(in the rows, 128 means zero)
Each named move below is a turn or a mirror, shown by a few rows before and after it. Which moves, in which order, take the first row of each later pair to the second? The first pair is answered.
Nezo:
[133  89 126 105 122 103 115 124 140] |-> [115  95 137  94 131 112 110 126 140]
[ 97 145 113 118 129 147 126 139 153] |-> [132 129  89 132 111 134 140 130 152]
[121 144 142 104 105  99 103 103 145] |-> [131 139 134 109  97  94 107 102 144]
[151 108  88 156 119 151 151 147 148] |-> [ 93 133 128 129 152 172 130 159 149]
manof:
[154 102 115 146 104  97 126 146 130] |-> [154 102 104 149 105 117 139 145 135]
[115 126 131 128 140 153 136 139 135] |-> [113 128 152 123 137 122 114 140 129]
[120 139 138 114 146 127 128 125 121] |-> [120 136 130 115 146 140 134 124 123]
[145 130  96 125  96 140 145  97 135] |-> [144 134 124 115  92  98 115  98 126]
mamo:
[129 104 154 143 122 120 122 144 125] |-> [119 115 161 132 135 118 119 138 113]
[138 151 118 105 117 108 142  88 121] |-> [141 144 110 108 108 112 145  91 135]
[ 99 132 179 122 141 107  86 146 118] |-> [ 82 143 170 103 136 127  95 134 140]
[131  94 134 156 124 148 124 165 155] |-> [139  97 150 160 140 129 115 169 122]
Fego:
[151 133  83 134  94 136 162 106 138] |-> [151 114 139 144  97  75 105 138 123]
[132 165 148  98 139 107 127 103 113] |-> [102 148 170 110 149 133 112 143 132]
[152 116 118 151 135 122 127 153 103] |-> [145 115 111 152 138 144 137 154 112]
[118 145 126 130 151 151 136 138 119] |-> [138 153 125 125 144 124 133 119 105]
Pairs:
Between the rows of a pair lie 2 to 3 moves.
[145  98 129 134  97  96 130 105 150] |-> [ 96 107 170 122 127 116 105 133 152]	manof, Fego, Nezo
[168 119 131 137 113  81 113 108 108] |-> [174 117 104 154 131 130 147 111  94]	manof, mamo
[126  90 164 137 121 109  89 170 142] |-> [142  85 102 148 119 173 148 156 154]	Fego, Nezo, mamo
[117 131 149 125 147  68 117 121 117] |-> [128  91 108 164 127 121 150 149 154]	Nezo, Fego, Nezo
[134 150 107 101 136 161 142  96 114] |-> [144 150 119  92 115 116 121  87 121]	manof, Nezo, mamo
[137 128 144 126 119  96 143 118 114] |-> [102 126 156 125 125 129 138 138 140]	mamo, Fego, mamo
[104 112 142 126 142 107  92 164 122] |-> [153  97 101 140 108  92 119 140 125]	mamo, Nezo
[126 134 170 128 124 105  93 130 114] |-> [103 147 153 104 109 135 110 113 154]	mamo, mamo
[124 138 134 130 102 117 107 114 145] |-> [137 128 120 144  99 122 116 117 147]	Fego, Fego, mamo
[115 130 149 124 124 102 105 139 128] |-> [151 116 117 143 108 104 130 128 124]	Nezo, manof, Fego
[177  94  92 141 123 152 179 119  96] |-> [ 90 121 130 104 147 203 161 138 136]	Nezo, mamo
[153 121 109 137 122 129 137 114 105] |-> [103 145 133 105 132 141 120 115 125]	manof, Nezo, mamo
[119 148 115 121 148 168 165 117 114] |-> [152 140 109 114  97 102 149  93 135]	manof, mamo, Nezo
[104 114 113 138 111 159 124 120 167] |-> [138  95 121 175 129 141 116 142 120]	mamo, mamo, manof
[166  98 101 119  96 152 147 130 158] |-> [110 121 172 104 155 153 103 161 123]	mamo, Nezo
[143 130 151 146 139  95  96 121  78] |-> [162 137  93 142 121 129 145  85  96]	mamo, Nezo, manof
[131  95 126 151 121 154 138 184 152] |-> [134 129  91 120 119 173 173 132 151]	Nezo, manof, Fego
[138 132 118 115  99 103 126 121 166] |-> [111 142 120 108 118 144 137 126 173]	Nezo, manof
[150  84  98 143 104 109 140 141 123] |-> [130  75 107 145 112 125 135 160 136]	manof, Fego
[100 135 164 103 157 137 109 140 118] |-> [151 143 112 100 127 117 144  87 110]	manof, mamo, Fego
[143  91 104 148 105 158 148 137 167] |-> [119  98 120 134 105 164 137 140 182]	manof, Fego
[134 121 144 144 135 103  99 147 109] |-> [128 116 120 155 147 154 127 157 116]	Fego, mamo, mamo
[109 148 146 115 130  97 111 121 139] |-> [ 99 143 134 113 124 123 122 122 163]	mamo, Fego
[149 123 136 184 147 102 116 155  66] |-> [ 85 169 137 136 177 165 133 136  82]	Nezo, mamo, manof
[146 142 110 136 159 147 171 112  82] |-> [136 153 151 111 149  86 123 110  83]	mamo, manof
[108 143 116 123 143 156 140 128 119] |-> [128 124 137 135 119  97 105 143 122]	mamo, mamo, manof
[119 129 118 110  91 132 136 117 157] |-> [134 117 121 126  85 117 134 126 152]	Nezo, mamo, Fego
[ 84 182 160  67 152  98 112  80 122] |-> [150 148  67 112 121 150 190  62 138]	manof, Nezo
[157 106 106 153 132 140 143 150 118] |-> [154 127 122 140 152 118 129 135  86]	Fego, mamo
[119 138 148  95 156 122 104  85 133] |-> [150 123 101 117 140 149 143  80 140]	manof, Nezo
[149 144 150 124 135 128 119 131 107] |-> [139 148 136 118 137 156 137 128 118]	Fego, manof, Fego
[ 88 182 170  82 113 132  93 117 129] |-> [ 98 191 154  77 110 134 107  97 124]	Fego, Fego
[155 149  71 129 137 149 170  75 110] |-> [124 167 147  99 146  75  99  84  94]	manof, Nezo
[132 132 109 129 148 171 149 119  91] |-> [111 120 148 136 158 162 118 151  93]	Fego, Nezo, Fego
[109 156 141 111 167 124 111 113  92] |-> [156 135  92 124 109 105 137  88 129]	mamo, manof, Nezo
[ 97 148 134  84 117 137 106  94 143] |-> [119 115 106 114  92 158 128 105 173]	manof, mamo
[119 138 140 135 140 115 108 129 106] |-> [105 134 122 138 134 157 129 136 132]	Fego, mamo
[105 149 112  87 104 137 138 105 173] |-> [174  99 113 148  94  87 123 136 128]	Nezo, mamo, mamo
[131 115 131 147 134 152 127 147 135] |-> [122 143 138 121 150 147 125 123 115]	Fego, mamo, Nezo
[104 134 145 127 153 152 135 144 135] |-> [107 152 151 107 145 118 124 117 130]	Fego, Fego, mamo
[140 146 116  83 138 120 120 107 119] |-> [169 108 115 119 116 101 110 134 127]	Fego, Nezo
[106 100 142 144 147 154 139 166 128] |-> [135  92 150 151 125 101 119 160 121]	Nezo, manof
[164 116 102 157 104 109 142 113 115] |-> [ 88 134 124 131 133 175 138 135 148]	Nezo, manof, mamo
[141  83 169 167 148 123 109 186 112] |-> [187  97 141 160 137  88 124 139  82]	manof, Fego, Fego
[119 135 141 128 158 148 132 135 101] |-> [114 132 157 125 148 124 111 139 109]	mamo, Fego, Fego
[197  82 106 186 107 104 137 140 111] |-> [103 100 187 158 153 124  81 188 125]	Fego, manof, Nezo
[115 122 124 153 151 157 119 153 109] |-> [117 151 113 131 155 153 130 118  94]	Fego, Nezo
[ 83 133 128 116 131 158 129 140 142] |-> [137 138 105 116 101  98 133 102 123]	mamo, Fego, manof
[133 147 107 113 136 129 157  97 132] |-> [103 128 129 130 148 159 141 143 150]	manof, Fego, manof
[ 84 165 134 109 121 135 122 113 132] |-> [ 99 142 110 128  95 147 134 122 163]	manof, mamo
[116 135 118 129 149 175 148 140 125] |-> [154 149 113 117 134 114 143 102  97]	mamo, Fego, mamo
[139 148 112 141 140 154 136 116 110] |-> [127 155 144 129 138 118 103 119 110]	mamo, Nezo, manof
[148  86 115 178 121 156 148 165 137] |-> [102 106 154 156 152 172 126 178 130]	Nezo, mamo
[166 101 104 166 117 126 139 131 117] |-> [122 136 132 144 167 158 133 134  88]	mamo, Nezo, manof
[191  88  78 171 132 129 155 116 101] |-> [160 139 139 121 162  72 107  94  61]	manof, mamo
[ 88 156 112 127 142 142 160 116 145] |-> [ 95 136 106 141 129 146 159 130 163]	mamo, Nezo
[127 129 157 112 134  88  95 123 132] |-> [123 128 107 126 144 173 152 125 149]	manof, Nezo
[ 99 140 145 137 148 163 133 140 130] |-> [116 117 132 157 130 161 137 152 147]	mamo, mamo
[123 141  97 132 111 102 124 112 122] |-> [ 94 137 127 135 125 108 101 141 129]	Fego, mamo, mamo
[129 131  88 117 103 153 164 104 177] |-> [ 88 111 157 131 128 139 108 169 176]	Fego, mamo, Fego
[134 100 145 163 140 114 116 166 116] |-> [155 114  95 156 135 141 164 127 112]	manof, Fego
[123 164 165 121 173 106  93 123  65] |-> [ 88 164 112  89 119 176 134  99 176]	mamo, mamo
[137 111 133 149 126 119 123 144 130] |-> [116 122 135 138 144 147 131 143 130]	Nezo, mamo, manof
[117 140 162 101 112 103 109 105 127] |-> [148 129 146 118 107  91 117  99 111]	manof, Nezo, Fego
[133 129 139 125 133 101 123 122 101] |-> [117 134 146 118 143 116 121 125 104]	manof, Nezo, manof
[ 92 151 131 107 176 170 136 138 121] |-> [142 115  77 135 123 166 163 132 158]	mamo, Nezo
[ 86 132 114 111 148 191 163 129 147] |-> [170 101  80 144  98 125 169 111 139]	manof, Nezo, manof
[120 114  83 136  86 175 165 122 166] |-> [105  89 153 156  92 120  98 179 157]	Fego, Fego
[132 137 146 145 167 134 131 139  76] |-> [156 129  99 148 140 156 167 119 103]	Fego, mamo, Nezo
[135  83 137 144 119  77 105 140 138] |-> [161  88  94 145 115  99 145 112 127]	manof, Fego
[122 126 153 133 103  91  90 136 161] |-> [164 134  95 138  97 108 143  96 143]	manof, Fego, manof
[155 139  98 109  98 117 141 109 138] |-> [116 140 116  97 105 144 130 125 169]	Nezo, mamo
[ 96 141 158 127 164 109  79 148 113] |-> [125 169 112 112 169 125 127  94  89]	manof, Fego, Nezo
[146  78 123 125  63  86 113  96 180] |-> [114  57 119 152  91 166 130 143 193]	Nezo, manof, mamo
[135 120 147 151  89 103  92 133 134] |-> [159 142 107 141  93 118 132  93 115]	Nezo, manof, Fego
[ 99 162 125  83 152 187 141  63 117] |-> [ 66 134 184 106 163 173  88 130 128]	Fego, Fego
[ 95 175 134  80 124 141 134 107 137] |-> [ 83 137 145 110 109 154 119 156 173]	mamo, mamo, Nezo
[117 142 198 131 110 118  92 199 108] |-> [103 189 128  87 111 196 164 131 128]	mamo, Fego
[110 158 151  93 164 187 156 146 113] |-> [131 177 161  71 152 124 139 113  91]	manof, Fego, Fego
[166 150 127 122 101 116 133  82 102] |-> [161 155 119 116  99 132 142  76 106]	mamo, manof
[117 139 114  84 128 110 130 120 135] |-> [135 136 110  91 129  97 131 118 121]	Fego, manof, Fego
[118 127 174 103 133 140 112 131 122] |-> [159 108 122 128 110 158 150 121 128]	manof, Nezo
[153 123 118 143  98  83 115 114 138] |-> [113 150 153 118 136  89  95 118 118]	mamo, Nezo
[129 131 128 110 105  91 106 126 137] |-> [150 113 119 136 105  95 115 141 126]	manof, mamo, manof
[166 133  89 156  81 106 144 106 127] |-> [153 162 116 139 120  88 128  99  78]	mamo, mamo
[135 124 122 119 109  84 136 108 104] |-> [118 126 100 120 125 148 170 110 115]	Nezo, manof, Nezo
[144 124  91 155  92 156 158 117 160] |-> [167 125 129 174 132 109 130 132  81]	mamo, mamo
[124 136 135 112 141 120 127 117  96] |-> [130 120 142 127 139 116 118 136  96]	manof, Nezo, Fego
[117 152 136 104 141  96 106 104 134] |-> [124 144 131 109 125  90 104 108 148]	mamo, manof, Fego
[183 128 140 141 111  97 129 111  98] |-> [178 137 125 144 132 134 150 106  85]	manof, mamo
[167  91 125 154  89  71 118 148 138] |-> [132  85 147 153  95  95 105 177 162]	Fego, manof
[149 120  99 140 115 152 155 134 136] |-> [155 139 135 128 131  94 123 122  95]	Fego, mamo
[143 145 109 145 156 164 148 149 133] |-> [158 133  98 153 132 150 147 146 147]	manof, Fego, Nezo
[104 142 141 110 132 123  98 127 143] |-> [128 115 130 138 114 112  97 146 151]	mamo, mamo, mamo
[127 131 154 106 127  97  89 120 151] |-> [158 136 120 108 118  95 115  92 142]	mamo, manof, Fego
[151 111 112 142 114  89 131 111 127] |-> [ 93 117 153 132 151 124 109 145 130]	mamo, mamo, Fego
[149 114  82 159 124 175 180 129 123] |-> [159 123 109 167 155 146 160 133  66]	mamo, mamo
[128 143 146  98 116 113 119 100 114] |-> [136 126 115 125 124 167 155 115 118]	manof, Fego, manof
[133 158 121 112 156 147 153 109 100] |-> [129 144 107 104 113 148 153 105 160]	manof, mamo, mamo
[113 123 180 140 152 120  93 172 132] |-> [185 100 111 167 106 112 139 139 140]	mamo, Nezo, manof
[102 135 125 117  94 159 120 130 176] |-> [124 138 119 113  76 126 118 110 170]	Fego, Nezo, mamo
[121 137  98 114 151 214 148 115  98] |-> [122 122  94 124 138 222 148 128 119]	mamo, Nezo
[115 112 163 154 110  89  88 135 171] |-> [ 98 113 127 161 125 171 136 139 187]	manof, Nezo
[ 91 127 130 140 155 169 131 146 124] |-> [ 90 150 152 111 153 119 106 119 110]	Fego, Fego, mamo
[119 123 156 136 138 119 104 147 122] |-> [122 130 112 127 123 158 141 122 149]	mamo, Fego, mamo
[121 117 104 121 110 133 130 138 170] |-> [151 126 119 121 126  83 112 125 121]	Fego, mamo, mamo
[119 104 137 145 150 155 117 155 106] |-> [110 113 150 131 155 143 107 148 102]	mamo, manof
[169 149 131 122 138  70 129  96  61] |-> [ 74 128 179 130 166 154 104 180 119]	Fego, mamo
[129 143 122 120 151 171 151  96 106] |-> [161 133 107 133 129 146 153  89 104]	manof, Nezo, manof
[131 139 143 138 146  85 104 121 117] |-> [147 141 117 134 127  86 122  99 129]	mamo, Nezo
[ 90 126 133 119 122 155 132 134 157] |-> [103 144 118 104 116 141 141 104 151]	manof, Fego
[162 137  93 137 118 157 170 102 116] |-> [137 154 164 119 141  93 105 114  84]	Fego, mamo
[ 94 125 101 122  89 125 123 119 172] |-> [109 126  87 125  87 120 133 105 162]	Fego, manof
[136 125 146 139 101  63 102 146 148] |-> [ 94 151 158 106 117  90 100 138 162]	Nezo, mamo, mamo
[121 152 150 118 174 142 108 130 120] |-> [131 158 113 106 153 156 136 102 141]	manof, Fego, mamo
[ 86 161 148 125 165 164 144 131 117] |-> [147 112 153 178 140 106 126 160  98]	Nezo, mamo, Fego
[121 114 154 138 147 134 120 144 120] |-> [144 120 145 135 144 109 123 123 103]	manof, Fego, Fego
[138 135 124 115 133 106 133  99  74] |-> [ 92 119 139 129 155 163 130 145 100]	Nezo, Fego, manof
[148 145 144 134 163 112 120 112  84] |-> [131 130 102 128 112 155 149 104 169]	mamo, mamo, mamo
[ 87 123 146 112 117 150 108 150 178] |-> [ 85 150 138  89 126 150 121 122 164]	Fego, mamo, Nezo
[112 115 132 165 153 190 137 164 136] |-> [107 113 175 160 151 133  93 171 126]	Fego, manof, Fego
[125 105 119 136 130 151 141 139 131] |-> [110 134 139 110 144 133 126 125 113]	Fego, Nezo
[131 149  95 119 126 156 157 106 134] |-> [ 94 133 154 128 141 142 109 161 142]	Nezo, Fego, Fego
[158 150 121 102 137  90 131  99  75] |-> [ 80 149 164  82 137 123 100 141 141]	mamo, Fego, mamo
[131 149 111 140 118 111 161 118  95] |-> [122 154 106 131 116 121 166 113 109]	mamo, mamo
[112 134 123 146 183 169 158 134 102] |-> [ 91 148 168 123 179 118 109 137 103]	manof, Fego, manof
[105  94 144 148 151 169 104 150 119] |-> [ 85 110 151 124 148 168  98 138 132]	manof, mamo, mamo
[158 138 117 105  99 123 128  98 160] |-> [112 147 137 102 134 173 129 123 158]	mamo, Nezo, manof
[131  92  96 178 116 154 157 162 131] |-> [ 90 154 133 129 174 149 142 136  76]	mamo, mamo, mamo
[127 120 116 146 155 166 124 116 139] |-> [156 118 116 142 125 109 109  99 138]	manof, mamo, Nezo
[121 167 124  90 137 121 141  80 116] |-> [ 85 123 146 115 125 157 118 143 174]	mamo, Fego, Fego
[101 138 128 108 105  83  93 147 139] |-> [ 85 123 111 121 114 141 115 168 161]	Nezo, mamo, Fego
